500 stands for zero in the data rows.
Each row in the table below has a label, given by one hidden rule.
531 434 415 556 477 399 511 444 718 614 748 635 655 574 537 477 566 813 526 570 443 444 510 465 566 626 174 283 1
615 498 617 767 525 509 533 457 394 459 491 534 500 559 338 494 519 639 574 534 459 521 469 553 466 360 673 528 4
513 650 394 459 524 486 522 542 675 575 564 569 483 533 394 636 462 797 522 437 557 482 492 491 431 527 507 518 4
341 338 821 304 466 440 434 407 702 404 671 338 674 368 470 380 625 790 490 428 616 538 645 647 512 189 370 398 3
394 366 517 235 445 376 331 346 256 647 660 413 791 231 449 578 570 420 542 562 550 626 531 447 593 095 351 025 1
610 631 856 139 559 531 542 560 811 364 452 517 347 485 584 448 468 452 489 467 546 445 557 639 440 748 361 549 5
688 650 303 947 560 752 553 625 632 417 356 599 302 614 297 525 372 064 641 497 502 414 433 469 464 837 672 852 4
516 591 995 188 661 427 566 457 999 336 862 189 557 351 916 345 618 999 210 394 685 436 556 706 323 397 186 480 6
488 549 357 562 417 541 481 601 251 532 262 585 265 663 426 576 339 324 527 500 328 550 458 429 489 790 672 664 4
642 569 350 549 572 495 530 443 299 458 694 576 461 406 616 472 502 547 560 495 511 443 506 488 552 391 562 662 5
622 503 523 627 510 573 615 599 619 408 422 505 419 552 474 504 476 522 512 464 589 430 451 539 435 720 624 821 5
592 302 020 823 434 609 415 416 306 634 715 440 563 383 584 610 491 000 639 585 500 647 619 481 513 527 415 192 1
366 311 780 894 479 386 381 459 393 730 577 609 697 337 240 546 608 217 503 563 377 528 572 377 524 500 711 395 2
320 469 789 293 427 354 425 291 143 553 696 336 774 167 737 475 575 664 460 613 617 512 636 533 534 338 333 260 3
525 285 874 124 369 226 499 373 666 370 879 202 761 350 662 558 632 999 380 475 732 578 729 413 569 404 000 554 3
557 517 748 461 621 595 544 524 999 320 462 495 426 583 692 380 480 953 433 437 656 429 509 686 371 603 217 610 6
279 281 463 482 360 370 395 373 187 726 690 453 650 292 559 599 625 317 663 579 546 609 594 533 611 364 381 188 1
642 514 443 793 511 661 540 582 376 522 383 665 175 728 181 523 290 071 467 471 401 553 349 409 434 689 573 586 2
524 509 999 265 722 544 543 586 999 230 536 512 406 660 677 406 475 887 333 384 609 410 562 642 385 563 292 572 6
626 496 602 370 540 438 480 483 619 376 578 443 662 546 755 369 497 762 350 472 545 494 549 660 418 510 427 652 6
604 637 530 207 554 643 571 523 902 380 600 517 509 606 652 433 515 684 291 386 594 445 425 789 442 708 620 753 5
688 545 591 378 497 630 608 549 914 310 308 646 260 643 550 416 432 217 422 417 409 420 430 479 410 568 656 629 5
391 458 534 678 450 465 448 457 215 530 378 562 574 576 172 575 517 606 483 624 460 498 627 347 592 591 473 165 2
745 670 268 626 644 593 613 668 550 320 000 652 227 823 284 612 247 000 467 424 379 423 271 583 439 943 799 917 5
475 476 529 395 509 507 471 459 584 422 470 545 563 424 633 497 457 642 458 496 565 459 565 465 530 500 489 523 6
489 437 403 690 459 565 520 590 451 603 465 590 419 730 331 576 434 291 531 564 413 478 469 512 474 474 489 653 2
396 365 999 105 482 339 457 401 624 505 748 274 667 198 845 381 690 999 441 457 750 537 603 639 481 286 151 224 3
291 301 154 325 334 302 425 328 037 671 607 502 592 185 359 540 601 331 571 625 378 609 516 354 649 310 462 011 1
692 538 808 543 616 502 503 524 894 472 531 486 623 361 706 407 465 505 472 438 543 482 580 508 519 418 447 425 6
317 360 016 477 386 388 372 412 022 640 540 556 440 337 510 595 580 649 632 568 393 553 597 320 608 437 649 250 1
584 703 588 711 575 555 600 580 999 308 432 454 380 606 444 474 453 587 440 464 594 448 423 665 411 594 626 521 5
665 548 325 551 588 628 586 605 864 424 493 479 374 831 459 474 469 657 484 465 493 478 487 652 401 780 616 589 5
550 455 325 312 557 519 498 411 887 537 517 589 570 724 389 512 551 208 420 561 465 451 495 470 425 620 477 477 2
713 578 489 386 418 515 541 513 678 487 539 589 459 638 456 582 510 312 512 435 464 522 457 433 565 389 619 737 4
559 438 999 040 622 516 555 481 999 344 561 288 647 377 896 297 648 999 333 310 777 451 636 762 365 339 000 462 6
714 731 227 721 495 588 559 701 545 496 259 668 261 851 267 596 316 173 587 557 372 451 314 411 486 509 859 797 4
462 493 458 321 488 451 472 407 607 523 861 454 682 300 569 524 549 660 513 544 522 565 613 587 428 394 101 336 1
463 532 539 455 594 542 544 501 608 520 417 452 444 616 515 486 486 498 504 555 509 475 472 446 482 716 637 658 4
454 597 582 493 438 431 465 440 497 427 758 353 431 418 462 447 569 349 536 410 630 516 548 354 470 446 224 669 5
531 518 619 628 594 565 558 469 728 448 509 405 427 409 582 442 525 291 421 494 545 498 470 423 404 486 478 418 6
438 387 334 792 524 606 537 542 521 399 300 570 329 538 458 513 452 719 585 505 498 473 439 475 473 662 619 641 3
455 513 766 469 434 421 505 411 236 464 594 458 660 453 519 584 560 597 544 494 579 551 560 518 541 461 265 538 5
301 355 653 136 470 307 433 492 307 575 843 429 925 249 678 454 611 756 520 542 600 603 620 564 502 158 218 224 3
511 488 320 625 474 561 562 509 336 528 333 518 353 526 438 520 460 424 538 500 417 508 419 441 458 631 631 705 2
495 296 352 352 419 464 537 374 349 594 488 497 473 444 610 484 470 477 542 533 545 486 581 554 508 424 288 609 1
670 651 722 243 569 609 619 628 823 442 468 591 234 633 634 493 343 577 408 395 485 387 432 584 398 625 518 873 5
373 327 687 142 434 390 474 352 872 451 899 270 727 272 757 382 674 874 284 508 657 465 556 738 501 229 257 345 3
500 528 446 443 504 487 405 448 333 614 560 522 545 397 339 528 496 515 582 595 574 576 372 393 578 495 699 374 2
606 503 187 664 501 481 529 524 380 486 737 552 542 741 475 474 461 028 605 545 443 497 473 486 590 475 419 302 4
443 624 773 377 578 520 545 526 836 303 450 497 627 480 781 382 503 876 359 458 618 509 556 605 389 548 493 590 6
498 512 873 569 523 469 532 595 832 354 529 416 525 374 758 431 482 407 414 431 581 415 481 474 449 559 469 353 6
247 306 591 153 342 247 285 251 221 613 999 321 812 255 557 458 707 833 582 568 618 626 612 513 666 161 037 084 1
535 570 419 542 596 569 560 540 277 425 357 512 534 374 549 514 533 542 495 407 526 510 415 524 435 544 557 518 5
395 509 742 487 490 399 512 517 535 518 869 382 663 443 710 511 585 671 570 473 507 521 570 534 629 303 059 055 3
423 419 796 156 528 338 425 443 414 522 522 351 769 216 712 408 603 904 409 521 606 494 592 554 473 324 000 164 3
492 445 457 503 538 556 482 474 290 492 453 414 435 514 576 502 455 555 445 440 419 493 436 450 471 575 597 537 3
432 632 351 747 528 569 534 560 259 594 349 580 425 577 359 554 431 131 510 577 315 545 495 343 550 516 967 763 4
523 431 462 523 577 571 565 545 651 416 369 573 504 695 540 530 486 569 516 492 490 477 459 420 412 566 674 704 6
526 560 617 555 534 627 612 565 652 440 461 552 311 484 531 507 467 481 491 409 502 486 392 451 449 571 629 593 5
552 407 000 706 481 484 516 601 000 560 355 644 486 535 342 591 444 175 594 567 275 578 397 320 584 654 769 475 2
282 278 365 389 326 268 402 296 000 607 572 482 705 000 207 479 529 796 564 656 515 641 616 514 601 272 088 025 2
691 706 291 568 618 693 574 696 788 429 157 682 132 742 400 514 385 110 506 461 508 384 339 436 364 933 959 845 4
446 376 056 462 375 562 360 388 292 655 575 430 611 529 458 600 482 320 539 541 382 602 477 460 547 503 513 332 1
251 354 000 610 418 352 322 449 000 700 709 604 353 313 404 645 514 521 712 550 464 545 630 385 609 321 686 284 1
300 328 409 484 440 433 395 429 518 608 707 408 517 507 399 443 517 350 486 455 534 552 549 555 610 211 288 580 1
632 603 943 027 545 477 523 559 846 325 535 354 817 394 978 223 603 999 335 395 708 435 566 709 345 394 118 680 6
460 573 568 495 484 545 482 397 362 434 644 357 614 431 615 529 501 600 428 528 491 474 541 506 595 365 618 331 5
543 609 505 633 466 393 480 417 219 549 584 478 543 580 221 556 510 388 443 499 579 441 559 468 479 594 441 389 4
517 602 486 455 576 513 412 386 000 600 343 563 448 704 460 642 458 454 534 521 378 557 429 434 546 670 660 592 2
415 482 703 130 612 455 502 496 608 463 674 322 648 172 907 425 568 966 362 462 615 437 695 674 523 393 358 401 6
299 255 399 524 417 336 393 420 000 618 767 478 595 265 348 556 614 351 684 612 531 604 501 503 663 438 576 169 1
254 420 877 254 528 313 461 435 559 505 663 369 564 268 581 469 608 687 562 544 476 566 657 533 558 425 198 320 3
660 642 294 679 548 607 566 494 493 508 258 574 429 654 430 529 434 401 550 502 466 439 339 550 428 652 717 885 4
606 643 699 497 553 653 540 719 422 357 360 439 381 770 425 472 497 530 306 514 505 459 468 674 444 470 436 741 5
490 415 369 524 545 586 521 557 412 515 431 545 496 588 427 521 490 265 472 467 432 468 406 471 522 600 758 520 1
511 469 327 721 427 472 435 514 000 658 281 615 327 696 337 631 316 080 654 541 301 548 453 321 611 743 722 431 2
385 439 559 450 457 399 396 410 297 539 756 362 482 334 543 440 608 507 510 494 525 489 576 468 539 264 345 274 1
Here are more rows. What is the label of each one?
528 535 319 610 494 473 492 633 358 496 481 510 446 663 396 560 455 637 531 491 523 468 464 567 414 409 564 593 -> 4
461 392 126 816 407 301 432 426 002 608 402 469 501 426 242 510 482 448 661 553 488 568 530 450 594 206 544 120 -> 2
464 506 999 074 648 620 540 508 999 318 563 356 537 650 999 378 551 642 366 351 668 431 659 746 325 566 000 508 -> 6
505 449 000 999 446 507 524 656 409 702 166 722 255 669 233 661 379 000 677 618 221 585 294 163 551 637 999 701 -> 2
596 565 728 475 621 457 565 617 850 327 437 406 683 534 748 367 495 669 339 458 584 458 581 531 375 589 599 586 -> 6
632 714 494 219 659 740 552 636 628 309 349 567 497 621 577 480 437 469 472 479 691 431 397 488 480 424 734 530 -> 5
637 615 316 705 581 678 599 581 513 502 312 646 370 830 316 522 488 269 462 454 366 408 392 437 429 886 784 780 -> 4
625 491 723 358 530 513 522 670 589 409 506 376 465 507 646 450 491 613 495 415 516 402 554 656 398 588 430 481 -> 6
479 460 871 239 447 380 444 367 396 491 720 243 681 329 714 405 652 887 416 566 613 468 647 671 518 192 095 283 -> 3
388 507 460 742 422 496 446 493 184 653 483 615 576 454 316 599 460 243 553 520 424 512 443 404 532 675 637 449 -> 2
516 448 385 565 437 538 476 492 452 584 595 476 663 375 516 514 484 529 494 478 547 536 456 461 551 424 570 576 -> 1
629 604 508 644 689 705 565 642 512 502 371 578 486 804 447 499 424 346 412 385 515 482 405 486 408 648 660 707 -> 4
525 606 491 590 454 470 584 584 416 506 459 337 390 701 444 547 508 452 609 502 450 494 588 539 463 493 839 246 -> 4
688 614 605 294 607 519 617 493 942 202 329 472 503 514 782 392 579 730 343 404 548 404 508 656 380 478 281 768 -> 6
511 465 671 414 473 354 407 482 744 396 694 301 630 278 627 375 628 806 383 454 575 513 614 666 483 514 208 180 -> 6
222 456 577 530 346 319 401 326 696 368 564 409 771 324 895 461 605 751 524 558 508 599 585 363 506 135 261 000 -> 6
410 442 537 570 455 422 437 430 195 621 453 412 368 687 223 634 483 367 632 599 347 581 470 344 606 394 678 274 -> 2
429 331 795 011 461 483 598 420 384 478 701 356 507 320 648 334 577 909 431 471 596 486 661 613 404 331 024 244 -> 3
668 778 246 712 566 666 637 605 807 502 349 704 296 775 423 491 436 049 402 507 399 398 369 369 442 923 985 859 -> 4
628 690 338 665 501 509 560 546 421 530 123 550 400 686 465 491 428 420 542 481 386 489 398 424 395 747 566 871 -> 4
323 387 595 371 377 323 447 401 515 629 730 384 741 217 798 481 568 767 534 490 548 544 552 387 521 234 245 282 -> 3
295 271 410 447 354 369 403 371 000 574 628 402 776 263 561 529 659 690 580 596 472 574 606 427 632 417 328 182 -> 1
355 120 292 529 379 328 346 397 000 632 517 535 650 232 410 619 524 367 605 599 472 599 583 213 635 309 416 081 -> 1
506 683 353 578 561 475 536 626 473 485 557 591 200 447 488 445 486 378 539 445 423 496 473 370 491 620 528 547 -> 4
386 405 676 452 430 393 446 376 109 549 786 409 714 373 644 505 596 621 543 475 480 571 528 521 494 134 467 241 -> 3
743 569 999 094 695 607 583 669 999 267 516 352 385 483 796 347 515 992 283 303 639 387 562 774 354 662 425 576 -> 6
405 456 012 717 407 490 412 509 000 607 476 730 507 391 246 615 442 129 583 544 501 538 479 264 548 488 849 306 -> 2
708 625 787 387 515 483 546 563 910 402 445 390 473 555 675 366 512 922 366 387 566 386 505 687 363 466 408 543 -> 5
459 573 999 029 634 446 525 424 888 302 670 340 735 246 999 347 636 999 376 395 657 462 688 794 342 362 144 514 -> 6
571 526 999 070 622 512 546 484 999 204 773 224 570 393 920 299 637 999 216 366 775 400 636 874 354 470 253 472 -> 6
583 747 125 317 614 648 657 665 669 265 191 498 390 899 410 558 409 308 444 476 500 415 358 548 476 663 358 645 -> 5
449 447 362 587 448 358 414 365 567 635 776 252 577 415 606 448 498 651 531 573 493 511 583 465 462 341 221 213 -> 1
476 389 501 362 457 404 516 429 515 603 706 413 726 295 568 396 491 815 553 577 479 532 551 472 634 420 175 359 -> 1
381 554 271 335 533 625 581 601 806 363 550 465 577 657 454 534 508 717 364 478 587 419 467 407 545 482 222 298 -> 5
The hidden rule looks at only part of the columns. Which column or columns, counting from 0, in order?
1 9 14
A new table starts here. A hidden rule labels the rows of this table. It goes by one to three of the table's principal directions, not those with the most spread.
649 346 335 384 566 523 628 267 354 313 707 439 445 742 394 469 221 686 416 742 302 480 368 714 756 418 630 735 B
485 464 581 447 509 656 536 436 168 317 664 171 407 627 271 476 222 519 259 292 504 358 415 734 934 495 384 734 A
590 618 333 564 552 549 241 764 530 583 374 729 693 423 596 551 556 406 540 547 506 556 696 344 314 427 516 310 B
694 634 616 452 501 487 571 437 506 674 599 498 337 320 887 479 470 490 654 475 336 486 500 478 533 454 613 477 C
408 401 529 609 360 629 331 518 557 677 507 442 483 401 662 421 606 441 493 399 339 580 552 510 360 515 401 529 A
925 659 532 245 630 504 809 509 090 264 855 490 645 797 136 385 082 792 799 856 675 399 327 810 922 276 942 546 A
619 607 453 620 525 553 354 687 604 519 320 689 552 368 532 585 498 515 434 650 536 401 585 380 368 455 469 464 A
496 442 589 370 436 576 600 353 467 496 729 405 457 591 563 436 462 615 559 580 356 645 433 659 490 595 617 452 C
435 471 376 561 499 653 339 493 509 459 485 523 608 505 521 520 510 515 328 515 419 526 574 507 444 528 448 460 B
640 465 202 729 587 391 179 860 568 610 178 795 693 501 571 432 421 301 556 532 568 570 691 207 299 389 254 436 B
597 514 497 516 539 429 494 618 553 527 432 623 516 512 534 478 426 510 548 608 520 557 539 408 387 533 488 416 A
535 468 406 538 494 665 363 513 573 359 490 598 576 551 533 516 451 658 398 747 476 605 544 507 352 672 553 346 C
543 531 705 397 398 551 589 311 528 713 708 361 226 303 914 501 590 510 595 395 192 540 473 574 508 533 660 526 A
628 526 659 505 423 570 597 343 556 574 585 470 332 399 797 509 481 621 495 570 333 463 438 524 452 595 661 487 C
488 521 579 651 342 769 184 708 618 779 514 533 526 223 693 456 638 446 516 517 267 579 631 525 265 424 367 521 A
504 367 439 598 495 429 465 593 443 445 383 446 510 671 294 413 306 402 444 453 602 481 426 511 587 464 128 696 C
573 520 397 568 558 397 327 747 507 588 382 602 539 466 553 516 495 270 612 400 527 595 593 347 458 434 293 498 A
532 447 587 426 456 412 619 407 501 596 575 464 361 482 646 444 536 563 631 490 417 531 485 495 477 534 739 471 A
398 399 603 392 515 377 816 245 449 411 606 356 407 637 315 480 443 608 415 476 501 416 350 613 662 513 600 641 B
467 436 690 413 418 678 598 339 278 435 750 195 336 541 425 489 375 613 331 373 353 411 405 748 770 549 619 676 A
433 431 284 643 552 385 320 645 546 517 237 598 574 510 440 528 543 307 429 376 591 460 593 317 455 419 266 563 B
400 307 564 464 405 461 574 303 485 528 618 367 362 563 656 438 604 543 554 379 385 632 465 507 468 688 737 450 A
349 398 526 468 465 434 620 400 439 384 509 349 490 663 233 484 504 478 470 400 642 460 372 597 630 514 374 631 A
436 570 402 579 565 445 371 656 568 447 333 589 601 434 404 565 616 362 542 442 704 506 555 373 473 479 336 449 A
469 466 423 597 444 627 273 623 572 620 435 606 605 430 633 477 573 490 436 526 378 589 654 422 264 531 510 373 B
718 401 328 379 605 459 646 372 305 315 662 480 487 771 307 453 158 647 484 742 405 443 372 690 796 344 592 741 B
389 627 586 508 449 520 449 379 594 719 476 420 352 218 949 590 752 308 488 159 354 469 573 389 447 523 450 424 A
460 584 567 431 483 422 657 340 489 597 506 468 451 430 638 514 628 510 550 366 513 367 495 470 519 444 715 443 B
529 223 290 552 507 601 475 291 387 248 602 405 488 781 354 508 288 619 237 627 329 508 380 651 683 560 486 748 A
268 655 533 599 469 650 278 653 688 555 338 569 596 220 467 675 817 393 346 406 570 448 638 407 307 504 344 400 B
259 474 513 533 472 541 413 493 554 453 464 401 506 439 411 575 692 384 411 311 568 540 514 490 500 583 343 502 A
335 432 497 445 470 499 554 367 517 400 558 443 520 567 405 564 669 541 476 463 541 551 465 533 480 609 652 438 A
541 458 565 478 417 593 578 347 564 513 576 462 387 483 544 497 457 659 437 681 345 432 406 635 487 481 533 631 A
726 594 373 607 544 587 249 833 537 597 391 772 688 440 569 459 383 508 559 734 467 560 670 388 293 403 476 370 A
534 414 657 377 428 448 760 261 456 579 715 381 359 555 607 382 469 651 632 537 358 526 387 628 549 520 769 539 B
823 672 583 401 571 298 748 481 395 726 542 561 414 442 748 340 287 514 796 524 473 355 471 472 626 239 643 529 A
473 576 556 252 574 255 786 340 389 578 621 405 432 560 593 389 501 454 765 320 571 531 470 516 649 430 656 397 B
473 512 563 321 469 535 710 274 522 355 646 455 451 590 406 522 522 747 536 729 526 482 382 674 523 566 742 454 A
494 523 518 524 487 456 500 431 469 670 504 406 401 395 726 476 521 325 511 239 377 448 507 468 591 397 356 607 A
667 579 512 535 598 317 608 669 458 559 410 642 612 542 378 426 353 460 635 557 649 432 497 404 517 346 477 507 A
474 557 526 440 493 435 632 296 503 610 529 421 380 390 678 481 580 482 559 375 438 365 463 521 607 373 569 579 A
596 599 631 414 487 505 669 282 493 543 593 415 300 407 777 555 470 554 472 455 367 390 429 539 596 525 618 522 C
586 611 535 439 534 411 493 634 523 683 484 565 467 376 642 422 482 424 701 490 481 543 579 446 455 380 456 445 A
467 347 457 412 477 526 532 376 366 432 681 364 475 678 465 423 420 542 514 472 396 625 452 631 612 559 577 541 A
452 495 568 521 429 536 461 490 582 594 469 517 416 343 620 519 663 571 514 503 448 461 566 453 383 538 717 440 B
437 551 599 477 491 503 585 467 524 496 551 485 548 477 443 511 580 520 527 487 558 510 468 522 477 529 553 442 C
633 405 440 540 476 474 463 533 439 560 535 510 506 602 590 372 360 477 614 532 428 589 484 506 502 473 454 540 A
595 553 239 762 598 443 149 925 582 561 118 801 730 431 436 541 479 276 452 507 653 457 695 208 326 355 192 475 B
562 534 454 598 558 480 382 685 558 486 371 616 568 487 490 533 430 405 453 528 552 552 552 381 416 535 284 462 A
219 540 473 494 517 523 329 567 538 460 413 403 485 388 461 646 737 279 381 187 583 555 596 423 510 595 287 440 A
541 362 494 551 452 470 509 442 517 530 506 495 435 560 604 436 462 538 514 525 416 559 477 472 443 582 567 516 C
465 511 557 348 494 525 659 305 458 423 666 394 467 580 514 442 465 620 556 549 499 550 419 640 580 564 598 440 A
399 531 495 557 474 532 390 585 583 563 432 544 563 390 512 516 658 437 522 448 539 531 573 437 384 498 457 429 A
702 638 584 484 455 610 438 657 494 720 582 573 511 352 636 418 414 530 658 646 353 485 549 578 439 300 495 529 B
322 423 406 652 512 426 433 472 476 306 231 411 487 613 340 653 546 315 211 196 739 345 458 361 598 632 206 586 C
277 481 609 400 480 414 606 378 466 504 562 291 381 475 466 499 644 391 549 214 571 526 454 541 628 553 443 524 C
518 433 369 571 498 525 354 596 511 502 426 586 587 561 498 490 480 470 465 543 476 560 564 444 403 505 452 470 B
514 602 333 771 527 622 088 838 664 532 187 743 657 264 549 642 658 358 384 521 588 456 699 257 282 474 318 417 A
394 526 469 530 485 483 443 580 534 521 365 479 513 459 339 511 542 410 462 435 609 392 501 512 528 369 240 625 B
696 431 725 623 308 751 450 562 611 700 681 613 548 426 723 368 466 761 573 846 216 662 507 570 144 627 784 376 C
478 446 554 649 472 654 468 503 588 325 446 523 565 544 342 536 421 646 261 683 558 483 440 524 420 679 398 506 C
474 433 543 487 536 386 691 381 431 352 495 413 484 681 353 454 373 533 452 451 651 469 380 517 625 600 452 532 C
793 637 424 391 626 528 586 639 188 311 682 539 715 712 131 465 216 592 673 710 678 412 413 688 820 256 655 584 A
999 617 388 527 632 285 586 662 490 533 439 860 576 621 727 480 229 539 803 843 530 538 482 307 403 427 706 366 C
628 471 501 433 576 418 664 459 452 328 565 545 512 696 350 535 321 603 477 682 540 527 398 538 566 570 575 511 A
682 530 448 522 544 497 496 625 582 413 490 747 655 580 418 539 449 642 582 862 551 586 502 450 318 547 680 358 B
454 597 592 424 504 518 544 520 539 515 554 512 491 384 450 560 626 551 555 542 524 485 524 528 480 479 655 444 B
450 412 548 345 571 243 817 303 349 480 615 314 376 655 371 379 377 464 610 328 547 462 368 585 795 409 505 671 B
672 538 355 593 549 596 264 751 463 531 450 675 675 518 553 470 367 466 499 618 452 591 635 423 391 462 447 399 A
575 574 561 552 413 652 366 657 554 629 521 581 563 396 516 551 554 492 514 611 390 500 534 545 354 407 456 525 A
542 530 592 460 421 720 472 500 388 635 729 417 580 476 535 377 412 580 509 539 295 533 515 700 520 386 541 533 A
514 295 306 569 519 602 415 369 432 343 533 422 456 638 416 498 316 563 251 579 329 465 443 610 671 483 388 759 B
393 381 662 362 458 510 797 141 525 335 718 337 355 610 453 488 505 752 438 613 442 544 330 667 567 719 756 497 A
578 518 523 387 481 532 568 477 437 564 653 532 562 557 532 415 460 624 624 630 415 564 520 587 452 454 746 401 B
484 475 462 448 565 448 554 488 434 344 512 482 542 663 373 538 412 492 429 487 584 552 471 500 562 603 470 449 A
323 549 398 546 572 416 450 484 465 276 263 417 465 531 334 732 609 304 263 195 772 315 483 376 670 576 284 549 C
Here are more rows. What is the label of each one?
340 396 583 598 425 543 472 464 589 491 461 427 484 502 486 490 574 471 384 408 505 572 471 479 399 667 342 496 ~ C
312 625 589 409 515 448 554 468 552 541 483 429 447 330 489 566 722 420 554 319 606 452 532 484 536 473 505 444 ~ B
655 509 430 555 557 407 461 613 489 522 405 602 497 513 568 458 386 460 580 545 538 500 532 395 497 463 467 493 ~ C
844 678 475 559 571 439 507 647 487 674 430 673 510 369 679 432 313 476 672 638 467 353 523 431 538 225 468 580 ~ A
573 318 536 305 473 479 852 104 315 400 810 293 354 753 384 381 271 770 485 653 305 412 281 810 794 417 785 763 ~ B
596 521 528 623 414 624 273 724 569 686 458 584 522 371 635 494 509 408 534 540 361 566 577 466 325 444 329 528 ~ C
514 369 520 627 490 508 492 531 482 381 467 466 542 669 388 455 339 484 384 503 560 581 420 485 494 667 285 537 ~ C
298 551 286 650 590 520 224 637 610 325 188 589 628 467 424 719 651 272 220 312 701 487 621 279 422 631 144 395 ~ C
407 356 443 473 449 628 457 377 444 415 621 408 525 631 457 481 481 582 370 519 375 589 487 615 509 595 554 510 ~ B
726 754 440 458 607 347 484 745 553 654 381 768 589 340 583 495 525 446 820 645 631 438 606 356 419 248 600 377 ~ B
575 365 380 433 545 543 559 310 377 396 651 388 412 644 477 438 261 600 386 592 300 483 421 668 736 432 489 723 ~ B
330 419 447 489 445 636 448 342 538 428 506 411 466 515 498 533 555 577 286 491 409 474 507 581 484 576 470 523 ~ B
458 437 495 471 461 599 461 441 503 435 599 465 514 573 524 512 509 553 455 552 421 631 489 564 447 634 528 433 ~ C
468 474 386 624 506 456 280 655 536 579 337 564 521 435 630 551 605 287 494 309 508 557 618 310 406 524 368 455 ~ C
382 454 459 520 514 535 465 468 561 348 450 505 529 550 392 596 556 527 339 527 555 530 498 479 457 646 464 451 ~ A
742 602 463 519 562 456 440 719 506 558 473 686 589 495 569 443 372 486 700 678 539 584 551 425 415 435 487 401 ~ C
758 450 456 523 576 381 623 463 459 349 466 571 432 681 526 472 217 593 517 683 556 488 392 455 581 591 519 530 ~ C
424 235 599 568 341 550 465 395 523 586 608 362 355 548 651 415 547 521 482 420 282 672 461 531 397 697 565 549 ~ C
284 383 501 601 433 577 325 551 564 452 445 418 503 485 436 559 658 390 375 339 520 617 531 462 418 671 325 491 ~ C
510 420 463 610 482 467 384 677 464 517 410 468 527 572 350 451 398 331 507 415 561 528 469 494 548 433 127 675 ~ C
457 669 456 664 488 583 167 846 704 690 291 748 682 210 627 606 780 322 552 478 541 570 724 274 158 459 389 287 ~ B
521 500 388 579 586 466 382 615 526 426 382 562 558 535 512 501 406 386 451 471 576 584 544 390 489 568 240 455 ~ C
565 611 554 560 430 616 353 639 545 751 503 539 515 282 678 455 558 418 599 478 367 479 578 513 412 322 385 543 ~ A
598 541 353 532 532 557 279 719 502 595 437 687 657 500 615 493 465 447 508 572 412 610 678 392 309 467 509 332 ~ A
711 385 666 612 393 649 416 695 449 605 716 547 584 529 517 346 392 618 682 708 346 738 492 567 352 588 705 456 ~ C
518 393 387 480 515 515 429 495 384 520 581 453 558 644 580 363 361 452 525 429 402 653 541 526 535 521 430 467 ~ C
343 436 595 342 424 647 621 245 475 366 753 319 460 602 421 524 560 656 427 552 409 595 392 733 550 649 619 480 ~ A
279 614 469 461 537 469 421 556 588 455 382 499 510 343 385 659 783 380 487 357 669 446 570 435 501 474 446 450 ~ B
541 541 527 578 449 482 438 563 685 632 335 683 452 318 706 555 665 574 520 611 472 445 606 325 223 542 724 356 ~ B
